In the data rows, the value 128 means zero.
Here are some numbered points:
[191 164  95 157  92 185 166 192 108 157  68 150 219  57 102 166   7 137 111  92  99 159 165 214 176 204  84 142 162 167 157  91] 0
[179 168 160 105 165 175 119 180 114 149  76 141 212  58  96 153  19 147  83  90 106  93 165 207 105 194  86 149 102  88 146  88] 1
[167 170 113 155 174 160 166 171 124 131  92 129 197  57 153 173  35 148  96 168 112 157 165 188 181 188  81 159  96  99 134  86] 2
[152 169  98 122 154 140 154 159 134 114 104 116 184  64  85 155  52 164 170 103 116 168 166 168 110 180  84 173  87 157 117  82] 3
[212 126 145 110  95 130 148 164 128 178  59 179 156 131 148  98  92 167  93 100 154 151 172 232 170 201 105  92  90  92 140 159] 4
[197 127  95 116 160 109 149 153 150 165  81 159 152 130 147 103 122 173  96  97 176 159 191 207 179 186 113 111 154 149 133 149] 5
[176 125 157 157 104  82 153 140 170 153 101 136 140 143 159  96 156 179 110  94 190  91 211 183 164 174 126 118 104 101 120 148] 6
[161 125  94 109 106  85  85 138 174 141 119 113 148 156 154 157 169 180  84 110 192 161 181 158  94 155 125 130 178  91 123 145] 7
[139 148 148 155 157 100 140 129 155 126 126  98 175 124  80 102 182 145 102 106 156 156 152 108 101 105 118 136  91 143  99 130] 8
[130 133  86  92 163 125 154 160 117 148 159 125 169 154  95 110 162 135 113 165 153 108 152  95 100  93 112 132 158 164  85 131] 9
[125 136  87 161 161 140 142 130 108 170 160 132 169 173  96  91 167 176 101  90 144 161 141  85 166  88 132 126 113 154  76 138] 10
[126 119 145  87  88 156 110 105  90 192 144 166 142 164 161  96 157 171  88 167 140 100 144  94 143  95 164 110 120 155 110 159] 11
[136 102 103 170  83 161  85 123  81 188 128 164 111 158 159 158 151 151 115 159 123  82 136 104 158 114 197  92 159 155 129 170] 12
[143  97 165 145  98 163 108 135  75 189 116 160 105 144 172 161 155 150  88 105 115 170 133 115 166 118 205  90 164 160 139 171] 13
[148  86 103 111  95 167 155 148  68 189 112 158  83 129 166 155 155 144 167 164  97  86 119 122 157 122 226  82 151 139 144 179] 14
[153  83 146 100 110 176 169 162  64 189 107 165  74 114 167 143 151 146 105  94 105 103 110 124 162 126 236  80 173  92 160 186] 15
[146  85 150 165  94 168 166 146  70 189 111 163  87 125 158 179 149 149 153 155 103 170 122 122  82 121 216  88  95 102 144 181] 16
[142  87  97 159  94 171 100 137  71 187 121 165  86 132 165 112 143 145 175 162 122 101 137 118 163 115 206  92 152  95 136 180] 17
[118 101 160  96 153 159 163 118  84 194 134 160 106 156  86  97 140 167  97 101 144 118 151 106 150  96 167 100 169 173 120 159] 18
[111  99 165 164 112 156  96 115  89 182 146 154 119 168  92  89 128 173 174 167 143 170 151 105  97  86 155 106 157  93 102 158] 19
[109 108 157 164 162 147  92 132  98 167 157 139 142 175  79 169 145 166 152  95 144  94 153 105  89  83 146 119 106 169  84 149] 20
[110 108 164 179  94 135 104 148 106 158 155 131 146 172  96  90 143 167 156 168 138 154 151  99 148  85 127 125 161  87  85 138] 21
[112 105  91 107 158 124 113 155 111 148 160 119 148 166 103  80 151 160 172 161 132 165 148 106 103  87 122 120 161 103  85 133] 22
[130 123  92 152  89 132  97 159 120 130 139 120 170 152 100 105 141 152 166  93 132 147 139  93 159  87 122 126  95  86  95 128] 23
[131 130 107 161 158 132 173 161 125 125 132 114 181 154  92 159 142 146  95 109 134  98 137  96 149  89 128 124 147 100 100 131] 24
[137 141 163  80 164 134 160 158 126 118 124 109 182 140 154  95 133 139 168  92 133  82 135  92 153  93 124 129  98 115 110 129] 25
[139 141  94 101  87 134 156 156 130 111 119 114 183 140 168 108 134 136 159 176 129 107 134  93 161  92 122 130 156 171 113 127] 26
[140 142 156 171 151 127  94 149 137 108 110 109 180 131  91 138 129 141 110  86 135 155 135  93 154 102 126 130  95 165 116 129] 27
[144 145  75  90 166 127 165 148 136 109 107 111 180 134 151  96 138 139  89 109 132  90 133  92  87 100 130 131 161 163 116 128] 28
[135 139 155  83 151 127 160 152 135 111 109 111 188 145 153 169 133 139 166 173 127 151 137  92 160  99 125 127 109  87 103 130] 29
[133 131 161 164 102 129 103 156 129 115 122 105 175 161  79 160 137 142  85  84 116 148 133  95  99  98 119 122  94 156  97 131] 30
[135 134 164 164  96 129 158 158 131 114 117 112 179 154  93 160 140 142  90 159 121 107 138  99 142  97 120 120 103 103  96 130] 31
[139 121 103 151 153 121 169 160 130 121 126 111 176 170 151 161 156 139 157 120 119 170 140 106  88  96 114 120 103  97  81 131] 32
[126 112  99 107  88 111  92 162 124 129 139 108 164 180  89 163 153 156 166 160 124  97 139 107 164  96 115 110 103  83  76 132] 33
[114  89  87 116  84 107 164 158 114 142 153 114 138 182 164  97 149 156  96 155 141 153 142 110  94  92 122 111 158 159  78 140] 34
[114  87 100 167  95 109 163 157 111 139 152 118 133 178 166 160 154 154 178  99 135 147 148 111  94  91 116 112 152 107  80 144] 35
[113  61  90 147 153 125 106 144 105 160 144 130  97 145 103 152 139 160 163 157 147  85 144 127  89 107 145  97 111 153 123 162] 36
[114  68 163 112 143 119 104 147 108 152 145 129 110 155 132 156 145 158 108 160 140 153 140 116 150 106 138  97  92  87 118 157] 37
[130  56  81  91  97 135 100 145 103 167 132 132  86 127  87 159 132 150 178 153 146  99 136 137 164 120 167  92 159 175 143 172] 38
[128  57 159 175 109 129  94 149 106 159 138 127  88 129 101 165 136 156 102  85 140 148 137 130 150 117 163  92  94 158 151 167] 39
[135  54 163 106 152 139 171 150 104 165 126 133  76 122 110 164 134 152  96 173 146 153 134 144 156 120 181  90 106 156 148 174] 40
[137  54 152 169 161 139  87 154 102 164 123 128  75 121 102 152 142 159 109 105 138 165 132 141 160 120 181  89 146 150 153 174] 41
[146  51  89 110 165 153  94 154  96 166 114 130  68 107  93 164 137 151 103 118 134  96 128 146 157 124 187  89 164 157 156 178] 42
[146  56  88  97 154 153 101 160  95 169 114 133  65 100  89 166 133 147 100 102 133 105 129 148  89 124 192  87 164  91 159 177] 43
[146  52 151 148 158 151 103 160  94 171 108 126  67 109 173 155 135 147 113 150 133 111 127 151 157 122 191  89  95  92 164 179] 44
[140  54  93 100  87 143  92 156 103 162 120 125  75 115 145  98 144 149 163 113 132 159 134 144 144 121 177  92  96 107 159 172] 45
[139  48 153 105  91 141 104 158 101 163 115 124  72 117 157 183 148 154 153 108 132  90 129 145 144 123 180  91 152 111 153 172] 46
[140  52  88 145 161 133 150 160 106 161 125 128  91 128 151 161 145 154 104 160 135 155 132 133  90 118 163  92  86  92 152 172] 47
[137  55 160 106  99 129 104 160 111 162 122 126  95 134 116  95 144 156  97  93 124 163 136 130 144 117 154  89 105 110 154 169] 48
[135  59  92 168 160 125 175 162 112 161 123 122  99 137  96  97 149 153 158 163 121  92 127 126 141 116 152  88  92 108 147 167] 49
[134  63 162 151 154 123 111 163 109 159 122 119 113 141 161 156 148 158 150 164 118  90 136 117  95 119 139  89  97  98 146 163] 50
[138  54 154 163  85 128 108 166 108 166 123 123  91 131  89 145 148 151  92 108 126  98 132 130 149 114 155  88  91 116 154 169] 51
[132  58 152 116  88 117 172 166 107 162 122 126 104 144 166  97 150 156 168  99 120 155 134 120 110 112 136  89 163  93 143 165] 52
[131  71 112  93 176 112 104 171 111 157 105 122 121 161  95 151 154 153 163 149 115 157 132 114  97 120 119  88 164 110 142 157] 53
[129  74 159 167 153 111 123 171 114 155 113 116 119 162 101 166 156 157 155 163 106 174 137 115 157 118 113  86 164 160 128 153] 54
[132  67 149 100 172 118 167 171 108 158 110 120 106 158 105  97 151 154  95 102 112 172 135 117 164 117 125  88 165  98 139 161] 55
Which point above is nearest to each new point, looking only along the 8 directions in which the numbered points spread most? Its number follows each.
[110 136 167 164  90 100 165 104 160  98 126 115 105 110  98  82 154 101 108 147 109 145 120 121  96 130 114 152 154 155 129 119] : 24
[146 149 101 150 160 145 164  86 134 128 121 170 118 145 165 100 128 117  96  98 135 160  97 107 152 126 135 141  94  82 160 123] : 25
[102 128  90 115 141 104  72  94 152 110 140 125 118 142 157  91 144  94  85  83 121  90 101 113  90 125 121 150  97 161 171 116] : 24
[112 139 162  87 161 118 160 104 148 101 129 107 123 121 170 104 144  76  98 157  91 101 118 101 104 125 116 155  98 160 170 113] : 25
[128 160 160 168  85 198 104 140  95 140 180 180 112 168 107 139  93 108  93  97 170  83 122 124 153  70 156 104 167 105  87 123] : 11
[ 77 173 153 160 151 105 106 108 146  94 138  73 114  79  99 102 148  50 150 160 116  71 133 117 108 111 105 147  93 163 104 103] : 24
[129 131 147 163 159  90 163 129 161 118 122  93 165 130 161 152 152 155 117 106 178  97 140 134 157 130 123 143 137 104 105 123] : 25
[ 93 133 134 111 162 255  90 100   0 198 216 200  54 212 100 164   0 182  88 107 140 161  96 106 163  56 187  63 154 101 130 177] : 13
[123 124  68  92  78  86 107 128 158 103 112 104 147  92 169  96 147 141 103  90 161 166 143 135 157 118 124 146 104 160 108 115] : 7
[ 76 175  89  91 109 108 145 101 152  97 147  67 116  88 162 105 141  36 108 111 111 161 138 119 173 109 102 139 150  85 114 107] : 25
[ 78 130 101  93 146 228  89 115  38 186 222 210  50 174 110 170  38 145 159 162 146 104 149 123  89  30 169  80 162 151 106 149] : 38
[115 145 103 104 158 118 104  96 150  99 125 102 109 140 162 174 125  93  86  95  97 158 111 109  90 143 115 144 158 163 148 114] : 24
[101 149 168 108  98 123  87  78 133 106 155 148 137 146 104 113 111 120 155  91 142  95  86 107 102 117 116 118  90 119 159 103] : 31
[ 92 152 109 164 159  87 174 127 134  87 151  82 130  56 103  93 140 107 163  91 118 100 157 136  89 147 103 151 147 169 115  84] : 24
[161 104 107 100 157 205 165 150  55 121 173 152  89  90 167 147  92  68 112  89  23 164  27 159  81 178 202 113  91 161  99 165] : 40
[187 150 170 101 102 110 165 150 189 136  97 144 163 176 104 100 149 129  88 100 173 145 123 155  88 161 166 111  93  93  89 155] : 6
[111 153 152 164  94 121 106 100 151  93 135  97 112 113 150  86 135  91 107 165  95 168 137 113 110 140 101 154 160 156 136 105] : 23
[107 130 159 149 162 111  98  93 150 106 136 114 118 137 150 114 142  81 153  85 100  88 105 109 103 123 117 157  87  89 179 120] : 31
[110 153 160  85 166 120  86 101 150  89 134  95 103 109 152  85 126 106  87 163 101 148 133 114  93 147 102 143 150 143 134 107] : 24
[104 143 157  93 155 124  81  83 136 104 139 156 146 154 100  99 112 111 162  83 143 160  88 107  94 123 130 120 165  97 164 103] : 24
[114 147  93 160 167 123  95  94 148  97 121 102 121 124 175 108 138  88 166 149  92 156 127 108 158 138 115 153 157 166 159 105] : 24
[138 170 169 106 155 128 164  85 153 121 104 137 108 114  97 102 131 108 157 112  87 102 102 112  93 136 113 164 166 152 187 137] : 24
[114 149  95  99 154 123  96  99 151  92 129 100 104 112  96 162 130  94 118 116  97 161 135 111  87 145 104 144 136  95 139 106] : 24
[105 128 149  83 104 157 158  90  98 145 149 170 112 157 132 132  94 156 108 162 170 158 122  97 165  79 155 119  93  93 129 130] : 11
[143 131 106 164 148  91  92 145 165 125 108  98 156 136 155 153 156 176 152 104 189  97 147 157 148 146 110 154  89 149 102 119] : 7
[128 128  97 114 162  98 101 146 160 115 106  92 148 127 154  99 138 156  99 111 182 103 152 149 152 132 111 141  93  82 104 120] : 7
[142 125 145 170  89 107 112 180 152 110 119 105 171 130 102 175 126 176  90  84 162  98 183 149  91 172  72 170 163 156 108  85] : 27
[141 152  98  98 155 140 100  88 138 126 109 173 116 138  80  92 133 111 155  93 119 155  91 100  95 130 128 150  91 168 184 127] : 24
[100 124 136 157 142 107 159  95 146 107 146 119 118 151 157 100 144  92 165  94 119 108 103 115 100 123 120 149 102 173 168 115] : 24
[114 147 104  85 103 122 100 104 151  96 126  99 117 118  95 168 145  90  88 161  96 158 133 108 105 139 102 152 108 176 153 105] : 24
[118 127  86 158  96 125  96 131 122 116 142 114 175 143 143 106 157 108 108 160 136 153 119 105 111  85 116 127 149 107 113 117] : 23
[104 139 162 150 100 119 169  84 140 102 145 140 132 151  94 163 127  98  97 105 130 104 100 114  89 122 118 135 142 112 155 107] : 24
[139 154 156  86 154 138 101  91 135 121 101 159 112 127  86 163 131 119 160 165 120  88  87 106 161 128 124 147 172 160 185 125] : 24
[143 147 158 106 168 149 159  91 131 131 139 174 124 145 110  91 128 109  96  92 144 160 103 112 155 125 126 144 100 101 150 120] : 24
[116 143 154  88  97 123  96 102 149  96 127 101 123 121 173 108 149  81  92 161  88 147 123 108 166 135 116 155 155 108 165 107] : 25
[110 165  88 158 157 109 100  94 154 128 133 119 110 106 112  95 147  97 162  97 119  99 140 129 105 117 104 149 101 162 131 117] : 24
[142 144 152 102  93 146 102  89 132 127 123 174 123 143  98  89 124 117 111  86 136  92  96 110  91 123 124 142 106 164 163 124] : 24
[109 168 161 141  91 109 150 144 139  87 137  79 141  58  89 146 119 144 100 142 134 148 151 149 151 156 101 172 162 155  89  73] : 27
[139 132 168  84 107  90 106 140 165 124 112  99 155 133 120  98 153 174  72 167 184 156 155 155 152 147 115 150 111 143  91 116] : 7
[102 132 153  94 150  92  91 109 160 101 138 118 117  89 161 102 147 100 158  95 122  79 138 127 172 120 112 143 151 144  97 114] : 24
[132 166  95  88  84 119  94  92 157 120 113 134  98 107 158 164 131 105 168 149  95  97 106 121 161 129 107 161  99 108 168 129] : 33
[142 156 167  91 168 132 157  87 142 124  95 155 111 129  94  71 127 118 101  93 103  97  89 109 142 135 121 152 108 148 194 133] : 24
